In the rows, zero is written as 128.
A single turn carries every row of the set below to another of its rows. Some are shown first; where does it send the rows asked next?
W: [128 143 134 160 165 116  90 120 121 145 105 122 117 131 113 133 112 149
 112 146 145]
B: [111 164 166 149 131 138 151 130 127 155 110 125 112 115 124 142 120 147
  98 158 150]
R: [121 142 127 138 130  95 122 120 120 136  98 128  94 116 139 127  96 160
 122 134 173]
A: [127 153 138 139 120 113 155 106 129 144 128 146 128 120 112 162  96 129
  91 148 153]
Q: [119 123 139 148 134 124 120 128 127 139 119 142 161 121 163 130 110 152
 109 145 155]
U: [126 158 140 154 121 112 137  99 139 136 122 134 118 114 111 151  84 147
 107 161 182]
F: [128 132 123 137 130 102 136 125 109 150 111 145 102 118 138 137 123 144
 120 115 144]
M: [109 160 153 171 157 100 121 121 122 140  92 133 137 125 121 145 107 138
  86 156 151]
Z: [103 142 138 135 129  79 147 107 118 148  93 148 128 118 136 143 115 139
 115 141 146]
X: [113 150 135 140 123 123 112 135 115 153 119 134 153 136 153 120  95 165
 111 143 146]
S: [149 149 129 138 120 124 130 118 116 147 137 128  99 113 110 147  91 149
 116 147 168]
G: [107 156 148 137 120 131 134 116 139 147 124 119 110 150 121 125  96 127
 107 155 149]
C: [116 152 151 171 125 123 118 120 123 147 109 145 153 126 147 130 113 169
 120 144 150]
D: [108 145 128 156 136 126 111 123 137 145 113 151 144 130 147 124 109 171
 100 130 148]
H: [121 126 141 147 133 124 114 110 159 164 120 143 107 133 107 129  92 145
 106 153 154]
P: [140 151 148 162 147 108 110 137 112 129 118 111 127 143 133 125  92 127
 100 152 156]
L: [132 125 156 141 135 130 133 138 136 174 112 142 114  97 123 143 106 147
 101 161 163]
V: [123 155 123 130 133 126 140 105 123 152 123 140 113 105 102 160 114 156
 104 144 145]
N: [137 136 139 149 156 109 116 137 106 160 112 136 140 129 121 144 110 127
  90 148 133]
T: [121 151 143 159 114  79 142 122 119 144 104 145 114 133 143 129  86 137
 112 134 169]

G turns into H
A turns into U
T turns into R
Where do these go?
W turns into N
Q turns into C

